rotation steps, each row followed by its count of steps:
The counts run from 0 to 488.
[127 101 155 149 156 152 110 175 184  85 130 135  88 119 123 123 153 147
 149 129 116 183  73 119 129 112 102 115 104 151 114 162 127  99 150 110
 123 152 136 105 172 134 138 149  78 149 138  86 166 151  81 132 138 140] => 410
[ 96 160 143 110 144 118  77 125 118 116  82 137 143  98 140 148 146 152
 156 129 110 121 103 112 149  88  99 131  94 157 117 117 148 103 106 123
 152 183 132 108 131 107 134 120 111  94 155  73 159 123  99 180  79 105] => 60
[118 155 104 152 147 126 118 121  98 163  52 141 132 144 132 143 130 134
 160 155 117  97 121 125  97 128 150 143  98  80 163 121 131 139 173 101
 162 110 129 156  94 128 138 113 129 144 135 204  78 115 109 111 105 126] => 342
[130 100 150 149 129 126 145  99 127 132 106  91 108 116 143  85 191 121
 131 154 153 158  79 161 132 140 111 166  98 123 158 185 163 131 141 121
 118  84 151 131 125  73 117 151 157 112 130 130  85 172 100 125 142 114] => 23
[120 152 112 111 126 108 128 141 123 107 139 174 131 102 135 135 141 149
 129 167 139 130  79 155  91 145 175 120 189 133  84 127 115 124  68 155
 114 191 121 124  95 127  99 122 122 137  73 161 101 115 126  86 134  95] => 455
[107 138 125 118 111 156  98 134 143  93 117 117 122 103 161  48 130 121
 142 148 164 125 120  96 137 110 137 189 145 136 108 116 118 139  95 149
 129  91 133 125 112  98 131 170 178  94 179 142  95 122 122 127  84  93] => 373
[129 127 146 156 137 166 114 168 166  92 121 129  85 115 108  82 147 140
 121 115 136 161  93 117 130 107 108 135 116  92  83 180 114 132 186 103
  87  80  95 110 142 141 149 162 119 129 161 135 137 150  89 132 144 122] => 406
[136 120 120 149 140 153 115 200 163 122 113 161  97 131 135 105 126 117
 134 168 134 129 100 122  64 148 135 105 162 136 155 150 110 123 135 117
 177 126 123 161 134 125 130 133  74 173 121 174 102 112 116  80 139 123] => 117
[117 163 110 113 120  83 117 143 110 118 129 115 115 124 152 121 129 171
 130 149 130 127 111 215 128 121 181 100 152  81 121 125 150 113 111 143
 107 136 128 100 119  91 101 158 165 136  79 163  75 114 109  98 144  92] => 459
[ 92 139 152 150 195 137 100 151 120 149 117 134 114 135 131 133 110 147
 154 127 111 158  85 139 162  99 105 132 109  95 127 153 161 112 177  64
 114 169 105  98 122 126 143 112 148 154 122 127 179 143  81 126 152 123] => 425
[134 140  99 113 113 104 132 109 139  90 136 128 100 105 143  79 187 157
 141 115 134 154  87 142 168 109 130 180 132 138  86 138 142 102 104 130
  75  98 124  67 115 101 118 173 137 117 121 122 118 151  93 137 110 102] => 165
[146 115 154 112 150 115 133 134 139 113  99 138 139  89 104 136 138 101
 147 173 137 130 137 139  70 159 144 163 120 154 128 185 121  71 102 118
 115 129  79 102  86  89 108 102 146  94 142 142 142 134 109 167  85 138] => 255
[100 154 103 100 105 131  78 157 113 119  95 107 129 140 172  80 126 128
 152 160 118 116 101 130 106 122 148 129 140 125 170 106 131 134 111 124
 192 130 170 147 112 120 130 172 116 138 147 156  53 101 131 119  97  94] => 356
[ 89 135  66 119 104 110 102 156  84 114 153 100 131 147 152  91 138 101
 166 133 118 135  93 171 148 100 128 154 148 117 160 115 139 109  92 112
 132 117 134  88 119  96  91 180 139 133 110 123  82 132  93 110 132 114] => 148
[ 96 155 113 154 118 116 114 132 132 128 136 141 123 155 107  75 158 149
  87 118 152 116 106 118 191  90  92 103 144 121 105 137 135 170 152 129
 116 101 132 113 137  92 122 131 128  98  93  91 129 122  87 156 154  68] => 296
[120 107 116 145 122 147 138 127  85 123  81 106 136 128 110 144 164  89
 142 149 105 118  93 137  77 132 124 152  91  92 153 180 121 137 149 112
 123  90 108 149 100 117 105 116 117  83 146 148  68 169  92 141 128 152] => 31
[130 124 148 127 140 129 135 114 110 135 106 111 136  99 105 139 115  97
 141 176 153 119 138 177  74 141 169 166 130  86 138 172 118 100 128 124
 106 115  98 140  98  86  96 114 201  98 125 176 111 133 121 138 115 117] => 244
[119 122 183 128 145 112 130 100 140 113 125 114 105 103 151 105 115 127
 131 185 167 159  92 183 130 127 171 144 146 113 130 149 153 116 131 116
 119 161 160 143 133  89 114 129 212 126 110 136 133 118 142 108 148  63] => 230
[116 167 138 168 105 138  90 159 156 115 113 139  99 126 109 112 129 185
 106 140 156 112 134 143 143  93 156  76 133  78  81 135 112 145 161 165
 135 106 131 144 173 112 118 155 154 112 100 131 104 100 102 100 133  87] => 89
[149 107 143 163 177 163 125 170 183 135 105 194 101 114 123 106 130 141
 141 175 158 134 112 100  82 145 149 125 153 139 124 161 103 116 132 130
 154 117 103 150 125 117 138 121 105 157 122 182 137 119 122  80 121 134] => 112
[107  98 113 145 176 124 112 166 131 147 128 144 118 137 164 113 117  93
 187 161 131 146  95 134 117 135 123 154 155 176 197 138 150  87  89  92
 172 159 131 106 112  91 111 127 121 167 117 136 145 129 108 101 113 136] => 131
[117 112 173 145 166 109 124 101 136 104 124 126 124 111 138 145 106 118
 157 190 142 148  94 157 116 140 167 160 130 137 128 132 147 101 110 128
 136 184 159 141 134  82 100  99 195 115  98 123 142 129 143 111 142  89] => 229
[117 126  53 131 113 105 125 140 107  75 127 116 124 151  86 166 149 126
 163  98  91 131 119 137 121 107 151 154 109 103 101 104 120 115 118 143
  90 104 106  71 117 119  93 145 106 102 115 125  93 152  84 148 120 165] => 168
[128 127 131 196 153 119 100 182 150 120  95 145 100 161  93 159  98 149
 148 144 131 119 147 153  96 124 168  89 109  85 139 132 124 113 159 144
 175 117 118 147 158  96 102 131 127 134  95 152 128 114  93  84 132 159] => 103
[151 117 104 176 149 129 152 118 124 128  81 190 112 127  98 178 176 157
 137 164 134 103  81  94  90 148 150 118 116 115 115 136 108 132 139 145
 154 144 135 177 128 128 120  96  68 140  92 152  99 133 106  90 127 135] => 325
[ 86 138 154 137 149 112 108 128 123 100 128  98 117 145 140 123  92 127
 140 166 119 148  85 165 128 112 163 101 142  82 143 116 146 155 177 107
 141 160 188 144 144 111 122 123 185 124 100 140 106 119 143 114 180  65] => 219
[101 155 105 122 106 114  95 180 138 100 136 120 137 156  97  93 148 111
 103 121 119 118 109 125 146 113  87  82 155 156 130 135 134 157 112 121
 151 122 139  97 143 111 125 125  88  87 109  65 114 117  94 193 139  95] => 285
[138  85 157 160 154 142 109 154 178  81 124 119  91 120 114 123 144 141
 168 122 134 162 119 117 150 101 123 171  84 138 102 151 136  91 147 136
 108 105 113  85 167  95 113 145 141 116 148  90 168 153  84 139 109 159] => 398
[107 145 119  99 122 119  98 167 152 105 139 146 142 121 102  90 155 119
 104 143 137 138  97  94 125 127  85 101 167 196 124 158 113 125  95 117
 137 135 126  98 115 104 132 121  71  90 130  81 130 118 102 203 119 100] => 280
[113 139 102 201 142 124 138 107 111 148 101 160 123 145  78 139 157 146
 116 125 137  95  99  97 162 107 122 129 124  75  89 135 119 163 172 143
 104 102 111 146 121 105 108  98 134  98  91 131 122 135  91 112 159  98] => 309
[121 137 122 189 141 129 139 111 137 141 123 178 113 130  88 110 180 161
  91 138 178 113  98  89 169 111 107 144 151 115  79 148 118 159 148 143
 108 104 118 147 128 110 122 100 125 108  95 120 132 134  87 111 156  74] => 308
[ 97 160 115 115 134 110  78 134  95 137  84  99 123 138 172  92 117 131
 163 152 131 116 114 154 127 110 144 148 111 115 185 108 157 128 137 111
 189 123 173 127 115  97 140 156 156 134 152 160  71 111 115 128  91 105] => 355
[104 121  83 145 151 158 101 194  95 138 115 143 133 151 120 106  88  74
 164 158 112 111 112 126  81 132 134 135 163 115 184 141 111 128 121  94
 166 122  96 133  93 132 111 127 105 153 124 178 102 131 107  97 132 144] => 129
[125 139  75 133 128  91 123 133 121  85 115 105 120 156  87 155 149 139
 163  89  80 139 121 146 140  97 141 139  89  97  97 105 136 115 155 141
  97 106 121  72 120 121 108 158 117 110 123 125 101 149  84 152 117 167] => 174
[ 90 152 146 143 163 130  95 165 115 133 129 121 105 140 144 114 112 151
 144 126 112 158  77 166 168  91  99 102 132  83 130 155 157 124 182  66
 119 167 126 102 134 144 144 140 134 160 123 127 140 137  79 126 180  98] => 426
[ 97 166 145 130 153 134 117 122 109 134 134 174 127  92 150 108 122 157
 122 164 155 129  73 145 141 121 141 144 184 105  78 148 134 136 112 106
  93 184 109 118  89 126 129 115 150 150 106 157 127 114 111  96 153  70] => 444
[125 153 134 103 135 132 111 149 158 126 122 152 139 111 108  61 157 115
 102 138 151 133 111 108 121 136  88 130 158 180 120 175 117 121 116 108
 114 106 105  82 103 107 146 122 111  96 147 107 136 124  98 209 101  90] => 275
[ 88 184 141 119 128 145  77 137 122 111 102 169 131  89 136 107 144 175
 113 134 148  99 116  85 164  89 110 136 141 112  62 127 120 152 128 143
 113 138 115 128 107 127 145 127 146  84 153 108 129 109 100 161 102  68] => 68
